(in the rows, 128 means zero)
Where one turn sends some rows of the set: a few examples, then the rows asked
K233: [153 126 125 119 129 145 115 116 116 114 124 146 140 146 127 133 116 140
 143 139 124 117 132 122 120 126 164 155 139 158 115 145 135 109  99 127
 146 135 110 109 130 134 114 114 133 135 107 126 146 122 127 132 108 107
 128 118 142 115  75]
K956: [116 158 113 126 123 140 112 149 126  98 121 118 134 133 170 116 138 157
 126 146  96 113 144 138 107 137 131 163 116 140 145 183 129 138 144 135
 129 151 124 138 115 116 127 136 125 137 108 125 126 116 133 132 141 116
 148 124 172 137 124]
K647: [126 126 124 127 134 141 133 128 135  63 131 123 121 140 141 134 130 156
 122 134 164 123 145 139 134 132 164 151 148 152 123 160 117 134 118 117
 133 120 120 120 127 115 133 160 119 142 107 102 120 119 121 135 127 124
 143 128 156 116 115]
K128: [124 141 116 135 145 146 108 121 109 105 129 114 143 140 124  94 144 141
 104 152 149 112 137 142 112 133 149 109 141 124 130 151 148 119 119 110
 128 148 136  94 125 124 138 146 139 129 133 118 130 105 133 129 105 125
 132 121 129 101 126]
K384: [151 138 123 123 144 148 103 137 120  82 134 113 110 151 135 122 122 142
 137 145 142 116 152 139 129 118 148 136 157 168 111 149 141 118 105 127
 143 132 115 107 126 110 134 131 137 124  90 122 138 112 121 135 106 119
 144 129 142 133 106]
K987: [139 132 116 143 139 147 150 104 140 109 154 130 117 111 155 139 115 143
 111 143 112 119 136 137 104 126 166 155 127 137 108 152 117 122 128 153
 136 138 106 118 128 126 123 128 124 128 128 124 154 112 136 125 151 125
 173 127 128 121 117]
K952: [122 130 115 140 115 134  97 122 130 107 114 139 130 141 145 101 144 165
 109 140 103 133 136 127 100 109 144 139 116 144 121 161 130 138 127 145
 143 151 129 121 134 110 133 135 126 133  92 121 135  91 140 139 131 119
 165 111 177 122  94]
K142: [130 151 138 126 121 150 136 126 127 130 129 128 138 140 137 127 123 130
 131 166 133 118 138 124  96 146 149 144 125 133 123 142 130 100 106 103
 161 156 159 111 121 128 127 132 147 131  99 138 143 115 113 155 130 115
 162 116 181 116 104]
K435: [135 141 120 135 133 138 136 137 151 108 135 120 131 131 153 113 121 143
 120 148 172 128 133 135  97 140 137 142 128 125 126 146 134 106 111 100
 145 138 142 104 130 128 128 139 148 136 114 130 135 106 122 145 136 126
 160 135 206 110 125]
K457: [133 125 108 131 131 140 141 112 142 106 146 122  99 125 173 124 106 148
 105 153  99 114 136 136 115 124 153 148 127 138 115 156 130 115 102 152
 131 148 114 120 124 115 118 118 139 118 115 127 144 105 127 130 155 124
 168 116 121 123 122]
K100: [132 137 120 111 130 139 120 139 121 108 103 111 145 117 151  95 117 152
 126 113 159 122 126 136  90 115 111 141 119 138 135 137 129 118 107 125
 144 157 106 120 138 137 115 132 121 149 112 130 142 115 118 133 109 132
 153  99 121 122 129]
K419: [122 130 121 126 140 144 108 133 118 106 138 127 118 138 152 127 114 138
 108 165 156 120 147 150 113 157 140 140 137 128 127 159 121 109 105 111
 146 146 151  99 132 114 128 131 136 137 111 142 127 102 101 152 130 116
 150 117 188 124 121]
K554: [119 135 139 124 117 133 124 128 128 127 111 110 145 122 157 103 114 158
 121 113 153 131 144 129  94 113 122 137 126 142 140 138 133 118 109 123
 155 150 122 128 138 115 126 149 122 147 106 129 129 118 132 132  98 122
 143  99 119 103 129]
K56: [134 140 115 128 131 151 140 122  92 122 109 124 158 127 151 111 146 145
 115 175 140 110 136 131  97 132 154 137 121 133 126 157 135 111 117 108
 118 145 145 115 102 122 127 140 125 138 132 119 141  97 125 124 113 123
 130 124 126  82 119]
K63: [130 133 125 122 110 144 114 141 122 134 130 105 156 141 150 122 131 147
 115 116 159 116 140 138  89 144 110 146 132 153 125 152 116 135 113 142
 126 145 130 130 140 127 122 137 108 154 112 130 127  98 126 141 113 115
 142 114 118 133 121]
K513: [129 159 118 139 137 136  89 130 122  97 107 132 129 130 152 117 160 147
 121 126 107 118 136 135 104 110 139 142 116 142 127 148 134 144 135 125
 145 149 114 119 121 112 130 136 135 139 110 129 144 112 131 118 151 128
 160 122 172 130 124]
K402: [140 128 122 136 133 141 166 143 128  91 122 126 129 149 173 133 141 147
 122 132 156 106 129 122 140 135 146 149 143 147 125 152 141 108 123 111
 122 158 107 127 120 123 124 141 127 141 113 115 145 126 127 126 150 125
 133 119 155  94 113]
K22: [140 143 119 119 130 149 129 143 111 114 119 110 149 131 146 119 132 149
 121 115 166 113 142 135  83 130 106 141 125 149 125 147 114 128 122 138
 136 162 118 119 143 142 116 141 102 153 107 132 141 110 123 138 117 132
 167 107 114 125 121]
K789: [123 122 137 120 109 140 114 128 122 143 121 112 151 130 158 121 119 162
 112 125 150 128 150 127 104 125 114 148 130 141 126 147 118 120 113 129
 144 146 132 144 128 117 126 148 118 149 116 135 132  98 127 136 115 121
 137 101 115 113 123]
K328: [131 149 117 149 133 132 129 156 124 112 122 139 144 114 160 110 119 160
 117 143 109 122 126 129  88 116 148 158 117 135 158 167 138 126 145 129
 138 153 108 123 117  98 124 129 123 145 119 130 137 113 143 138 126 117
 139 113 175 124  98]
K750: [147 144 115 121 147 147 115 125 112 117 128 134 143 113 147 126 115 132
 129 162 147 123 152 144  97 144 138 146 129 151 118 146 115 102 105 115
 160 128 138 100 120 131 129 119 139 132  96 138 154 117 116 152 126 127
 165 133 193 121 121]
K674: [136 142 107 139 127 141 143 128 136 126 118 132 152 141 157 126 137 135
 128 157 150 116 132 143 102 165 146 142 129 141 123 161 127 107 115 110
 137 150 154  94 135 130 120 123 125 136  94 145 145 105 103 138 140 113
 161 126 186  97 131]
K312: [131 144 120 139 128 143 154 111 148  93 148 119  97 123 159 121 104 142
 114 148 104 114 139 130  95 125 166 143 125 141 125 154 136 117 118 150
 128 147 124 117 129 111 116 137 125 127 109 124 136 112 135 127 133 121
 181 127 125 116 114]
K495: [160 128 112 129 115 146 153 137 136 103 119 133 148 161 137 120 108 151
 134 141 125 106 127 118 121 145 150 144 137 148 129 164 136 101 119 112
 125 142 123 137 108 141 116 135 124 142  88 120 159 114 127 134 136 103
 145 116 137 110  96]
K473: [133 138 110 136 129 142 139 108 152  96 148 122 111 120 144 119 101 138
 107 130 105 115 116 137 101 129 165 142 127 136 119 146 129 127 115 151
 122 132 110 116 124 125 113 123 140 133 123 118 140 109 133 134 145 122
 172 131 135 132 120]
K681: [142 143 100 116 136 143 138 122 133 101 130 117 154 140 143 109 161 158
 135 164 158 109 153 134  92 144 129 133 122 132 136 158 133 121 109 117
 124 136 146 120 131 138 141 158 131 125 122 104 123 109 151 130 119 141
 148 129 138 101 113]
K31: [145 147 106 150 138 125 107 160 123 123 126 132 146 140 158  98 136 149
 107 139 114 119 145 135 103 119 149 147 127 132 132 177 133 128 139 143
 139 159 110 109 142 120 132 122 118 130  88 135 153  98 148 130 136 109
 162 107 163 129  95]
K286: [132 138 115 139 134 134 139 104 153 111 156 123 113 123 169 132 121 136
 113 135 100 111 137 143 108 142 162 144 136 151 124 151 135 125 114 154
 129 142 111 111 144 115 124 119 131 121 117 130 135 121 141 122 142 122
 158 132 128 114 125]
K881: [140 136 110 120 148 152 125 134 111 114 128 120 164 135 125  97 135 149
 130 173 139 104 139 138 101 138 138 133 130 115 135 157 131 109 107 115
 147 154 131 117 114 146 144 137 141 116 126 110 148 114 147 147 118 121
 138 106 120 126 115]
K542: [150 129  94 118 134 137 111 123 101 117 127 133 157 136 146 104 133 153
 111 168 150 115 141 137  91 131 140 132 125 145 130 158 126 125  85 131
 121 118 138 104 119 125 125 131 137 131 122 105 123  96 144 144 104 128
 131 131 138 105 104]

K419 -> K435
K956 -> K328
K22 -> K789
Now these:
K987 -> K457
K233 -> K384
K128 -> K681

Where one turn sends some rows of the set: a few examples, then the rows asked
K817: [143 107 116 120 119 148 119 129 141 133 130 134 132 120 134 137 138 117
 129 148 151 108 142 124 127 125 152 137 137 118 146 126 131 122 133 111
 135 113 116 143 110 101 121 130 161 140 120 130 144 136 130 138 152 141
 132 122 141 118]
K979: [100 135 139 132 132 140 125 132 121 138 136 141 122 114 141 132 126 101
 136 105 112 124 118 136  99 128 151 130 120 160 136 137 120 149 135 135
 130 125 140 126 126 126 113 122 116 126 128 149 107 104 143 134 118 123
 130 125 135 146]
K237: [127 100 133 118 101 142 119 132 117 124 138  82 114 126 141 127 109 134
 122 118 115 151 122 135 132 117 111 135 100 124 135 122 125 135 108 120
 117 120 121 139 136 125  99 129 148 122 145 123 135  98 126 139 105 111
 112 120 119 136]
K37: [111 130 148 139 136 131 133 135 135 125 139 159 141 131 129 143 131 105
 128 100 113 118 125 131 109 133 155 147 115 134 121 137 106 142 144 141
 127 118 149 122 122 118 129 113 110 121 137 145 123 131 147 141 136 131
 144 123 128 139]
K527: [108 127 143 139 135 135 123 148 115 129 152 160 153 122 133 138 127 110
 134 104 127 118 125 119 104 129 155 132 109 157 126 122 126 132 140 146
 130 135 137 121 119 117 133 118 127 120 132 135 116 112 142 128 126 126
 148 131 126 154]
K179: [125 128 131 104 164 101 123 145 116 136 149 125 104 134 140 130 101 156
 154 128 131 131 128 111 154 132 131 145 147 137 132 109 111 117 130 129
 121 108 115 129 135 116 143 124 120 118 127 117 130 130 122 140 141 122
 136 103 122 138]
K259: [121  97 128 130 108 140 122 132 103 119 158  93 136 121 136 135 105 125
 127 108 117 151 128 109 144 103 112 142 103 119 129 106 120 121 111 132
 115 116 128 132 137 142 119 127 145 107 136 123 139 113 132 133  95 112
 139 121 119 134]
K108: [106 137 139 108 160 105 131 152 119 118 146 127 105 133 144 136 114 154
 146 116 134 130 145 122 157 134 122 141 146 134 129 108 109 125 130 132
 112 128 115 126 125 117 143 138 123 117 131 112 131 128 130 142 140 120
 126 102 113 149]
K828: [137 103 122 113 116 129 112 116 148 122 121 124 163 133 122 139 137 126
 127 140 140 123 133 112 148 142 145 152 135 109 138 108 123 123 136 120
 116 109 126 142 118  92 116 136 133 152 123 122 144 133 118 140 147 126
 137 123 132 114]
K434: [117 107 158 123 100 124 117 130 124 119 146  93 127 133 136 136 114 134
 126 105 105 155 110 128 142 115 115 148  93 104 119 107 106 130 110 124
 117 112 131 122 132 130 122 117 136 121 137 116 148 115 131 135 109 112
 131 118 115 129]
K963: [111 129 132 110 157 111 118 144 116 128 155 135 106 134 133 125 103 149
 145 119 132 143 137 117 158 146 126 132 152 142 129 127 115 122 134 130
 112 120 121 135 130 105 147 137 106 117 130 110 140 128 133 140 145 114
 130  99 126 134]
K250: [131 100 118 113 123 144 110 112 125 136 144 129 159 133 121 123 139 135
 114 132 148 131 147 100 149 132 146 139 135 129 150  96 136 123 136 114
 125 118 130 140 109  96 117 144 150 141 124 124 129 131 132 143 137 135
 133 129 134 110]
K882: [103 125 144 147 121 148 121 133 119 136 148 147 108 117 142 138 126 107
 143 101 120 124 122 135 104 121 160 120 120 139 124 140 116 145 131 135
 134 122 134 129 116 133 131 111 128 116 107 143 138 125 153 133 127 133
 141 123 138 140]
K555: [141 102 123 107 114 140 117 115 128 136 119 124 146 125 133 131 140 120
 129 147 147 113 146 125 137 129 144 130 142 138 155 121 133 136 144 112
 119 106 123 133 116  94 104 146 142 152 118 130 130 121 123 141 136 133
 121 125 138 131]
K932: [112 111 132 122  94 152 116 137 129 115 147  93 107 114 142 135 114 135
 128 122 129 157 125 135 145 112 124 134 106 106 130 110 118 133 102 126
 126 134 114 143 124 136 113 115 159 124 127 116 147 117 132 131 114 114
 125 117 134 122]

K237 -> K555
K932 -> K817
K527 -> K259
Now these:
K108 -> K179
K828 -> K37

